(in the rows, 128 means zero)
One turn moves every row onto another: examples first, then more rows asked:
k716: [ 87 136 141 106 126 112 182 166 104 142 131 122 119  77 134 116 109 112
 119 137  79 122 161 131 143 148 111 114 158  99]
k713: [ 75 140 160 151 141 116 147 151 107 129 106 100 113 125 119 152 138 123
 125 143 104 141 163 109 148 150 114  92 137 137]
k26: [ 84 136 137 119 140 104 183 165  86 144 142 125 133  94 142 123 111 119
 126 123  82 113 166 119 143 147 108  89 157  95]
k195: [ 89 147 107 146 114  91 171 121 107 105 125 159 128 119 137 152 158 109
 106 114 126 162 132 104 130 137 121 156 148 124]
k386: [ 94 147 106 150 108  88 154 113 118 116 141 145 122 142 150 131 160 105
 110 113 112 139 133  93 132 132 131 139 145 118]
k43: [ 82 135 132 110 146 127 155 157  96 125 145 134 121  93 137 126 114 109
 119 129  75 111 185 130 148 164 100  94 161 107]
k304: [ 76 138 140 146 128  98 151 151 121 131  86 103 129 122 107 165 139 108
 130 134 103 142 142 110 139 145 135 108 126 126]
k745: [ 93 133 151 152 135 116 168 139  87 141  89 103 122 115 113 164 126 118
 127 130  90 151 147  93 147 129 122 110 134 130]
k368: [ 84 118 137 115 116 129 145 142 104 100 130 135 131 109 115 133 129  93
 100 121 124 155 174  80 143 132 127  99 179 158]
k572: [100 154 100 142 108 105 174 113 122 120 122 155 126 136 131 149 153 108
 121 110 104 139 118 115 129 140 126 145 157 138]
k42: [115 127  85  82 150 118 150 129  99 118 142 151 124 132 132 151 121 102
  94 117 100 129 165 132 145 130 124 126 157 101]
k715: [109 133  89  89 132 126 158 146  90  99 135 153 118 118 133 143 134 105
  91 112  85 141 157 132 139 125 110 149 134 111]
k120: [115 128  96  95 133 112 168 139  84 115 140 167 131  83 141 145 130 108
 109 102 112 144 169 129 132 139 107 138 159  98]
k329: [ 79 114 127 123 148 106 167 158  82 144 130 124 131  68 123 134 123 128
 124 127  84 121 184 112 141 148 108 105 148 110]
k254: [ 88 143 150 145 142  95 157 142 113 136  97 104 127 138 114 175 131 114
 124 147 105 139 143 112 144 129 123  98 144 124]
k140: [ 76 115 132 124 147 112 171 150  93 138 129 121 135  88 121 124 117 109
 118 129  63 107 166 134 157 157 126 103 148 108]
k312: [ 98 150 104 151 114 104 157 108 122 120 110 151 113 123 137 131 151  94
 111 119 100 138 130  81 123 143 135 140 145 114]
k274: [ 97 129 140 114 135 124 148 160 108  84 119 155 140 100 123 133 142  85
 106 119 116 151 163 106 121 134 103  79 162 144]
k308: [111 140 102  82 133 110 161 146  89 105 150 147 130 122 150 147 121 109
  95  96 109 139 166 132 137 123 116 132 142 100]
k570: [ 73 130 132 114 150  99 168 156 109 141 143 121 132 106 128 131 109 108
 117 145  69 106 165 133 153 148 114 100 162 101]
k971: [121 128  92  83 127 132 163 129  91 116 128 154 124 107 131 148 123 109
  97 108 106 124 165 139 141 140 133 132 161 101]
k346: [ 92 116 132 125 125 126 157 154 109 113 140 148 131 103 119 111 146 102
 118 124 109 150 156  96 130 136 102  85 179 166]
k498: [ 91 156 125 155 121 110 156 110 126 117 126 144 111 147 140 138 151 102
 116 115 124 159 131  98 138 154 125 130 156 139]
k369: [113 143  96  95 137 133 148 126  95 101 145 165 118 128 145 149 124  95
 103  97 108 148 166 123 144 149 111 131 161 111]
k126: [ 61 133 137 160 129  89 160 147 104 130 100 109 124 106 113 155 149 126
 118 139 114 146 158  86 136 143 128 120 131 129]
k702: [ 74 131 144 132 126 117 159 137 105  79 138 156 146 104 128 127 133  77
  95 116 100 143 163  92 138 139 115  99 174 150]
k934: [107 149 105 145 130  96 165 100 127 130 129 154 123 148 139 143 148 102
 114 123 110 136 121 106 130 135 129 128 165 124]
k486: [ 89 132 141 156 130 101 151 148  89 138 101 101 125 133 121 161 144 124
 129 133 109 141 154  86 143 129 127  92 132 116]

k369 goes to k43
k195 goes to k120
Where do these go?
k312 goes to k715
k42 goes to k570
k26 goes to k486
k140 goes to k304
k274 goes to k346

One turn moves every row onto another: examples first, then more rows asked:
k119: [137 119 116 125 138 138 134 151 112 119  86 131 123 162 146 155 106 120
 135 137 142 103  97]
k963: [ 95 109 159 130 111 126 123 125 124 132 140 154 106 140 144 123  95 134
 131 129 110 123 110]
k890: [125 116 124 142 142 152 146 133  99 130  97 126 107 150 159 143 101 123
 153 138 130 127 100]
k778: [136 143  95 121 109 133 110 115 123 123 141 120  94 129 120 132 139  99
 119 144 158 119 127]
k86: [127 124 101 130 146 119  87 130 141 109 127 124 128 130 146 165 130 112
 121 122 149 115 129]
k502: [118 131 129 145 134 108 129 124 139 112 151 125 118 143 127 132  95 145
 170 162 145 129 121]
k186: [131 109 112 109 158 147 125 128 111 129 140 129 121 104 115 137 119 122
 135 114 139 145 155]
k222: [ 96 103 100 132 136 106 120 119 114 119 158 114 119 130 140 107 117 136
 103 140 129 124 104]
k284: [143 128 122 111 129 141 136 149 118 116  98 127 108 142 121 162 128 113
 158 132 148 103  91]
k581: [113 125 152 106 135 117 133 136 114 121 104 142 110 154 127 140 136 139
 111 112 116 124 156]
k788: [138 126 112 128 128 109 122 125 139 142 121 116 111 141 135 154  87 129
  99 164 146  92 115]
k381: [124 117 133 111 157 121 122 123 139 119 117 138 115 140  82 150 107 127
 132 130 128 117 159]
k753: [127 110 130 126 136 164 147 120 117 135 118 130 120 150 137 141 112 120
 169 160 132 125  97]
k799: [133  95 106 117 146 135 133 119  96 148 132 148 107 130 129 112 125 129
 107 154 145 118 149]
k353: [142 134 114  96 169 143 130 140 132 147 135 123 101 135 122 133 125 154
 149 137 132  96 124]
k770: [120 138 117 116 113 115 117 149 126 146 141  99 118 122 130 143 125 143
 144 107 152 123  97]
k672: [132 128 125  77 155 120 137 128  91 120 123 132 110 128 138 155 106 126
 122 145 128  92 132]
k382: [110 147 126 114 141 103 116 123 148  89 142 125  99 151 122 127 117 145
 106 124 119 110 118]
k405: [125 136 137 129 130 129 133 129 119 111 134 121 113 116 182 153 100 127
 118 129 134 145 129]
k597: [ 89 126 128 119 134 100 111 123 114 103 145 123  99 148 147 114 128 140
  99 131 130 107 108]
k463: [142 140 140 104 111 105 128  86 120 133 130 149 121 148 139 127 123 130
 126 136 144 135 103]
k193: [129 107 138 145 144 109 160 126 124 131 100 125 129 154 113 110 116 116
 130 152 143 141 131]
k966: [111 134 108 118  87 141 133 131 120 137 158 135 113 148 120 107 114 131
 132 143 121 131 117]
k527: [149 129 112 103 123 151 152 119 117 125 112 137 120 147 126 153 130 115
 162 142 127 126  96]
k54: [145 128 141 121 153 145 145 129 138 152 115 129 113 140 138 108 147 139
 133 116 138 143 122]
k845: [105 106 122 134 137 118 135 162 101 140 127 130 100 149 123 116 136 157
 134 136 131 112 146]
k974: [115 112 123 151 150  98 107 123 136 115 114 146 107 139 145 157  92 133
 133 117 107 118 121]
k454: [104 111 133 115 142 107 148 151  88 104 119 109 133 127 127 140 105 116
 142 136 137 129 136]
k306: [119 108 111 128 142 121 125 101 141 118 156 118 112 109 121 114 111 115
  99 136 129 137 109]
k592: [121 132 128 115 143 127 117 117 165  95 155 121 115 123 116 128 116 125
 106 121 126 133 116]

k592 goes to k306
k770 goes to k463
Where do these go?
k527 goes to k753
k966 goes to k963
k186 goes to k799
k193 goes to k454

One turn moves every row onto another: examples first, then more rows asked:
k508: [127 135 122 110 123 132 129 110 151 156 160 123 117 127 122 105 100]
k30: [121 153 130 137 135 111 154 128 145 152 170 125 125 141 109 127 187]
k668: [160 134 128 133 124 131 121 130 133 134  98 134 132 123 111 127 164]
k680: [119 135 124 115 120 133 123 116 152 158 157 121 127 127 129 106 101]
k542: [ 99 108 136 127 136 109 173 109 135 153 146 141 109 126 115 120 128]
k560: [104 106 128 127 140 111 174 107 124 153 156 137 127 132 109 131 129]
k852: [123 155 133 133 134 109 156 128 151 146 169 129 110 138 105 123 186]
k626: [126 132 132 104 116 121 120 112 137 113 112 145 102 100 117 117 158]
k427: [ 86 110 135 135 136 112 164 120 141 158 138 142 122 126 127 120 129]
k232: [122 135 119 115 125 133 125 114 144 159 164 118 137 131 127 113 101]
k411: [162 135 125 132 126 130 122 127 129 132  99 131 134 126 110 128 166]
k345: [128 133 120 108 125 129 114 111 109 122 129 131 156 114 118 145 161]
k178: [163 133 127 131 124 130 122 128 134 134  97 134 126 123 110 127 165]
k643: [107 137 129 113 117 128 105 126 133 126 109 138 137 106 135 126 161]
k632: [131 133 120 109 126 130 130 108 144 155 167 119 128 130 120 113  99]
k317: [ 89 110 130 134 139 114 163 116 128 161 149 136 140 133 123 133 130]
k483: [145 130 121  97 122 122 131  99 113 109 134 137 121 107 102 134 160]
k748: [109 156 133 141 132 112 148 135 151 154 164 127 126 140 115 124 186]
k396: [115 156 134 137 132 109 151 134 157 151 162 130 111 136 114 118 184]
k549: [164 134 127 128 127 128 124 125 131 131  98 133 127 124 107 127 166]

k680 goes to k232
k542 goes to k427
k626 goes to k643
Where do these go?
k852 goes to k396

